In the data rows, the value 128 means zero.
Here are some points, each followed by its number:
[91, 118, 136, 130, 172, 108, 124, 119, 116, 124, 135, 155, 112, 145, 77, 117, 175, 172, 157, 172, 191, 162, 182, 160, 108, 88, 137, 118, 154, 120, 121, 72] 0
[83, 165, 121, 123, 138, 152, 100, 88, 77, 136, 91, 129, 152, 132, 154, 85, 231, 80, 124, 166, 48, 135, 196, 214, 131, 109, 111, 118, 9, 140, 213, 153] 1
[137, 197, 124, 101, 126, 104, 121, 150, 159, 170, 110, 143, 107, 125, 109, 91, 109, 104, 128, 150, 74, 150, 158, 140, 151, 121, 170, 119, 78, 138, 117, 100] 2
[144, 121, 115, 125, 122, 128, 118, 159, 106, 111, 169, 127, 127, 161, 136, 133, 157, 131, 89, 107, 118, 126, 106, 97, 153, 175, 95, 115, 148, 122, 117, 151] 3
[152, 120, 178, 116, 146, 146, 184, 13, 145, 104, 24, 122, 188, 99, 88, 86, 222, 147, 180, 200, 133, 146, 160, 137, 94, 29, 125, 137, 80, 17, 126, 139] 4
[214, 188, 176, 0, 93, 64, 110, 217, 35, 222, 97, 80, 163, 174, 130, 78, 94, 129, 194, 45, 78, 179, 151, 199, 51, 74, 90, 0, 74, 199, 178, 112] 5
[113, 164, 180, 91, 132, 129, 142, 65, 112, 96, 68, 83, 153, 95, 169, 76, 197, 114, 107, 123, 150, 72, 159, 161, 118, 56, 90, 135, 35, 42, 199, 111] 6
[79, 146, 92, 166, 171, 106, 95, 52, 128, 163, 118, 149, 95, 133, 164, 88, 202, 118, 158, 167, 132, 175, 137, 209, 102, 92, 94, 90, 112, 155, 135, 80] 7
[146, 134, 147, 118, 159, 115, 118, 114, 131, 124, 113, 108, 168, 83, 135, 91, 155, 107, 145, 104, 144, 119, 111, 120, 107, 122, 102, 93, 162, 152, 57, 133] 8
[98, 150, 203, 50, 88, 162, 145, 12, 85, 192, 136, 113, 233, 46, 151, 92, 127, 88, 58, 189, 114, 155, 134, 112, 144, 95, 123, 142, 53, 158, 213, 168] 9
[129, 117, 143, 116, 129, 122, 170, 115, 130, 112, 134, 98, 124, 105, 156, 128, 105, 151, 134, 139, 126, 121, 164, 117, 119, 122, 98, 109, 137, 127, 136, 137] 10
[31, 105, 29, 186, 176, 87, 63, 0, 103, 179, 123, 176, 49, 150, 211, 132, 255, 64, 168, 172, 133, 163, 76, 242, 104, 134, 127, 65, 148, 156, 85, 42] 11
[109, 156, 134, 122, 129, 121, 74, 138, 125, 111, 118, 119, 113, 140, 119, 108, 157, 115, 121, 106, 125, 145, 122, 118, 161, 137, 135, 163, 148, 91, 128, 115] 12
[122, 80, 125, 158, 149, 108, 117, 38, 188, 128, 121, 176, 152, 105, 148, 127, 182, 105, 117, 131, 166, 160, 121, 75, 127, 131, 123, 85, 184, 124, 98, 122] 13
[113, 156, 160, 143, 96, 184, 73, 172, 145, 150, 133, 140, 88, 120, 60, 109, 94, 85, 112, 172, 85, 164, 162, 87, 203, 97, 170, 109, 121, 163, 128, 133] 14
[119, 156, 132, 115, 142, 114, 134, 140, 115, 102, 117, 127, 141, 154, 138, 112, 148, 128, 151, 134, 99, 130, 150, 159, 128, 134, 120, 120, 103, 118, 169, 158] 15
[135, 100, 144, 133, 104, 149, 108, 134, 136, 116, 146, 129, 106, 146, 120, 139, 114, 153, 148, 149, 125, 124, 148, 112, 113, 140, 143, 154, 150, 105, 127, 107] 16
[253, 131, 96, 131, 132, 141, 78, 114, 136, 135, 118, 119, 133, 52, 122, 131, 85, 114, 156, 89, 148, 134, 78, 85, 147, 68, 182, 119, 223, 132, 142, 145] 17
[94, 107, 178, 103, 155, 108, 196, 91, 125, 50, 134, 110, 109, 113, 130, 135, 105, 168, 130, 144, 156, 109, 157, 155, 120, 128, 128, 136, 145, 86, 148, 131] 18
[101, 85, 116, 135, 137, 174, 227, 124, 107, 116, 133, 128, 107, 132, 105, 97, 108, 158, 115, 249, 165, 137, 145, 169, 75, 65, 68, 191, 61, 135, 162, 137] 19
[138, 90, 126, 150, 144, 76, 124, 142, 147, 102, 117, 122, 105, 144, 150, 106, 161, 178, 196, 101, 113, 158, 166, 132, 114, 147, 146, 124, 165, 125, 136, 118] 20
[98, 96, 153, 116, 136, 114, 177, 105, 104, 90, 119, 92, 132, 118, 126, 125, 128, 165, 125, 160, 167, 120, 176, 132, 131, 141, 119, 164, 129, 68, 150, 151] 21
[153, 124, 149, 142, 159, 158, 144, 157, 128, 93, 106, 104, 137, 78, 137, 153, 144, 109, 143, 126, 108, 118, 123, 115, 129, 114, 130, 119, 142, 125, 121, 149] 22
[145, 132, 135, 117, 111, 111, 123, 134, 121, 153, 137, 119, 135, 134, 139, 141, 131, 114, 126, 123, 118, 124, 129, 126, 120, 126, 129, 113, 124, 130, 118, 116] 23
[117, 95, 122, 101, 116, 132, 165, 132, 156, 184, 130, 168, 141, 109, 113, 125, 100, 137, 138, 114, 138, 132, 125, 78, 110, 158, 124, 135, 191, 140, 132, 137] 24
[90, 138, 148, 119, 122, 159, 143, 104, 103, 110, 114, 124, 166, 131, 121, 173, 154, 91, 91, 127, 94, 136, 152, 123, 168, 141, 132, 124, 70, 174, 150, 145] 25
[141, 132, 118, 134, 116, 141, 171, 127, 144, 108, 73, 128, 120, 124, 91, 112, 137, 181, 150, 146, 168, 122, 144, 115, 97, 103, 127, 168, 108, 48, 116, 108] 26
[111, 108, 112, 165, 137, 120, 179, 84, 119, 113, 128, 124, 148, 140, 117, 80, 143, 167, 120, 154, 159, 112, 155, 121, 102, 142, 126, 144, 130, 87, 78, 125] 27
New points follow, each followed by the number of its nearest point above by angle.
[123, 136, 152, 119, 113, 122, 139, 93, 125, 169, 125, 128, 131, 132, 146, 106, 145, 109, 130, 191, 139, 125, 151, 153, 92, 103, 104, 124, 120, 132, 147, 101] 7
[135, 117, 135, 109, 128, 133, 121, 119, 126, 118, 137, 148, 117, 104, 134, 137, 103, 130, 142, 112, 129, 125, 110, 101, 146, 114, 143, 135, 169, 133, 133, 125] 17
[108, 103, 206, 112, 153, 164, 122, 80, 174, 93, 83, 174, 201, 107, 120, 136, 159, 113, 121, 122, 129, 97, 125, 120, 101, 92, 122, 164, 134, 99, 37, 122] 4
[183, 151, 121, 105, 102, 129, 125, 123, 111, 161, 145, 101, 124, 103, 130, 115, 85, 127, 119, 95, 110, 117, 108, 109, 98, 137, 135, 75, 134, 158, 143, 142] 5
[135, 114, 118, 126, 115, 152, 96, 119, 103, 134, 159, 123, 117, 122, 110, 141, 99, 137, 94, 118, 110, 125, 125, 110, 174, 168, 145, 114, 82, 174, 160, 143] 25
[98, 112, 121, 134, 124, 135, 156, 97, 100, 163, 129, 112, 121, 124, 169, 136, 130, 93, 115, 133, 94, 121, 131, 133, 82, 128, 123, 133, 143, 153, 127, 116] 11
[84, 156, 110, 190, 172, 82, 84, 143, 176, 133, 105, 156, 99, 212, 143, 165, 178, 78, 106, 76, 142, 120, 63, 210, 122, 152, 114, 112, 123, 137, 103, 85] 11
[167, 87, 133, 91, 141, 182, 102, 114, 165, 68, 183, 128, 117, 72, 69, 169, 103, 162, 103, 171, 128, 117, 127, 136, 172, 84, 143, 119, 99, 110, 132, 144] 14
[107, 131, 125, 158, 105, 127, 155, 79, 88, 114, 115, 70, 144, 92, 183, 123, 188, 117, 98, 126, 161, 119, 121, 147, 78, 123, 63, 135, 141, 110, 149, 123] 6
[156, 126, 115, 144, 123, 112, 113, 167, 143, 109, 117, 127, 123, 124, 127, 134, 95, 131, 150, 87, 122, 123, 119, 110, 130, 139, 152, 122, 171, 120, 114, 125] 17
[84, 163, 97, 145, 174, 165, 180, 135, 71, 120, 85, 93, 102, 156, 156, 105, 208, 94, 126, 149, 119, 129, 156, 213, 67, 60, 72, 130, 58, 78, 157, 147] 1
[122, 136, 100, 147, 102, 149, 119, 124, 130, 138, 136, 130, 109, 138, 123, 133, 137, 116, 106, 145, 118, 135, 107, 139, 126, 132, 111, 126, 102, 157, 160, 152] 1
[127, 145, 125, 154, 110, 130, 132, 75, 141, 173, 99, 107, 158, 107, 108, 96, 185, 85, 128, 196, 142, 135, 123, 151, 90, 125, 103, 85, 63, 128, 75, 64] 7
[124, 127, 98, 121, 118, 115, 134, 113, 109, 132, 144, 89, 110, 97, 153, 119, 143, 125, 123, 137, 101, 132, 148, 122, 133, 123, 122, 119, 143, 144, 130, 132] 10
[183, 118, 109, 150, 138, 182, 91, 122, 125, 66, 154, 117, 114, 89, 53, 157, 130, 143, 146, 159, 99, 149, 164, 123, 234, 132, 120, 104, 118, 151, 93, 159] 14
[104, 134, 109, 134, 125, 123, 127, 163, 144, 151, 137, 128, 127, 144, 121, 120, 120, 116, 114, 130, 122, 120, 119, 138, 137, 137, 137, 127, 131, 127, 133, 126] 2
[115, 126, 94, 147, 137, 146, 152, 81, 100, 171, 111, 147, 131, 98, 101, 145, 127, 71, 113, 131, 101, 132, 82, 104, 127, 154, 151, 134, 78, 149, 107, 145] 25
[78, 130, 148, 154, 118, 105, 140, 107, 115, 163, 124, 135, 138, 133, 161, 108, 106, 116, 129, 119, 134, 139, 150, 150, 109, 155, 126, 126, 113, 160, 139, 92] 7
[142, 122, 138, 108, 119, 128, 132, 145, 154, 108, 111, 137, 159, 138, 112, 141, 130, 136, 131, 121, 134, 116, 136, 129, 99, 131, 134, 164, 135, 90, 128, 118] 26
[130, 147, 136, 143, 111, 144, 114, 98, 124, 118, 105, 114, 146, 132, 131, 103, 159, 120, 129, 137, 105, 129, 156, 126, 123, 129, 120, 145, 87, 131, 128, 118] 1
[87, 152, 153, 129, 147, 96, 156, 127, 104, 113, 66, 113, 133, 134, 141, 107, 148, 126, 119, 127, 117, 119, 154, 157, 84, 120, 116, 150, 140, 112, 131, 106] 6
[139, 92, 117, 147, 114, 140, 110, 94, 121, 169, 156, 176, 127, 155, 122, 117, 100, 139, 158, 120, 160, 123, 103, 105, 86, 109, 140, 134, 145, 125, 87, 136] 24
[122, 112, 142, 120, 137, 123, 136, 137, 114, 118, 125, 135, 107, 143, 140, 135, 110, 126, 126, 91, 118, 131, 134, 132, 107, 142, 118, 119, 134, 147, 123, 116] 5
[111, 118, 87, 131, 114, 150, 142, 145, 158, 165, 175, 168, 120, 137, 103, 152, 90, 137, 119, 168, 151, 112, 79, 94, 127, 119, 171, 159, 104, 139, 127, 114] 24
[176, 88, 99, 106, 106, 152, 114, 136, 138, 87, 147, 115, 173, 108, 90, 186, 85, 154, 137, 43, 94, 111, 131, 87, 171, 153, 174, 148, 154, 144, 116, 164] 17
[129, 125, 99, 147, 135, 130, 130, 119, 120, 118, 135, 131, 136, 118, 87, 121, 136, 141, 141, 168, 129, 150, 148, 129, 162, 117, 128, 120, 93, 131, 132, 153] 19
[125, 137, 119, 138, 133, 88, 147, 130, 118, 104, 109, 151, 149, 165, 151, 115, 122, 136, 161, 110, 144, 131, 132, 168, 85, 171, 116, 146, 151, 87, 137, 127] 20
[129, 111, 145, 146, 111, 125, 153, 89, 151, 122, 112, 115, 113, 80, 143, 123, 149, 125, 130, 157, 163, 135, 145, 101, 134, 111, 119, 107, 172, 124, 139, 127] 13
[165, 158, 109, 140, 110, 152, 123, 166, 125, 141, 141, 99, 134, 131, 121, 111, 120, 152, 82, 143, 145, 129, 81, 97, 115, 139, 105, 143, 137, 133, 76, 96] 3
[152, 115, 141, 132, 127, 127, 148, 103, 146, 123, 97, 117, 125, 128, 97, 112, 146, 130, 154, 140, 140, 128, 135, 125, 119, 96, 130, 126, 121, 105, 121, 120] 4
[202, 148, 106, 123, 107, 120, 116, 174, 158, 120, 128, 97, 164, 96, 99, 140, 100, 131, 120, 110, 141, 106, 96, 86, 157, 122, 144, 138, 147, 99, 128, 159] 17
[121, 114, 122, 135, 139, 132, 120, 124, 141, 145, 157, 163, 142, 140, 123, 129, 126, 114, 120, 142, 132, 122, 107, 113, 149, 135, 123, 130, 113, 147, 98, 123] 13
[136, 113, 137, 130, 151, 185, 90, 124, 135, 52, 174, 116, 125, 59, 64, 148, 150, 173, 136, 149, 103, 148, 163, 133, 255, 114, 146, 141, 113, 150, 99, 191] 14
[120, 122, 140, 128, 129, 120, 128, 123, 145, 109, 121, 124, 116, 121, 141, 137, 147, 135, 129, 132, 135, 136, 129, 138, 127, 120, 120, 125, 142, 117, 147, 130] 18
[102, 122, 137, 132, 143, 164, 128, 131, 132, 124, 120, 132, 99, 117, 120, 131, 130, 121, 121, 122, 119, 129, 142, 111, 136, 131, 132, 140, 140, 126, 109, 124] 14
[86, 124, 110, 124, 129, 152, 118, 115, 111, 89, 147, 116, 128, 153, 124, 134, 115, 155, 107, 143, 113, 68, 141, 143, 124, 146, 134, 165, 106, 115, 160, 143] 21
[129, 121, 137, 137, 147, 120, 141, 154, 154, 107, 125, 132, 119, 121, 155, 127, 118, 142, 110, 116, 155, 118, 103, 95, 172, 156, 146, 123, 147, 148, 132, 127] 3
[108, 130, 147, 139, 133, 125, 158, 156, 178, 129, 96, 115, 144, 131, 129, 109, 110, 127, 105, 104, 151, 115, 124, 107, 116, 133, 127, 142, 125, 117, 114, 108] 26
[129, 114, 118, 147, 147, 123, 119, 127, 167, 129, 126, 146, 101, 103, 95, 136, 105, 122, 159, 156, 125, 172, 143, 115, 160, 89, 156, 85, 163, 168, 112, 118] 14
[175, 135, 85, 95, 98, 155, 106, 146, 134, 148, 170, 101, 141, 82, 75, 162, 84, 129, 137, 123, 121, 137, 106, 113, 152, 117, 135, 136, 135, 103, 102, 148] 17
[118, 146, 115, 141, 123, 130, 159, 212, 90, 161, 128, 97, 84, 91, 143, 131, 104, 60, 116, 127, 105, 119, 129, 148, 124, 113, 90, 128, 155, 148, 164, 165] 22
[70, 115, 153, 103, 145, 115, 126, 123, 125, 152, 129, 132, 118, 132, 150, 143, 113, 84, 120, 129, 118, 114, 159, 171, 103, 130, 97, 145, 134, 144, 89, 82] 11
[119, 126, 107, 155, 157, 152, 154, 100, 106, 151, 89, 157, 126, 106, 88, 121, 118, 81, 117, 108, 100, 139, 81, 103, 147, 136, 142, 119, 93, 141, 122, 163] 25
[95, 141, 105, 153, 161, 146, 96, 174, 149, 136, 142, 168, 90, 163, 112, 144, 136, 98, 132, 144, 112, 154, 126, 174, 177, 111, 120, 129, 95, 141, 95, 110] 14
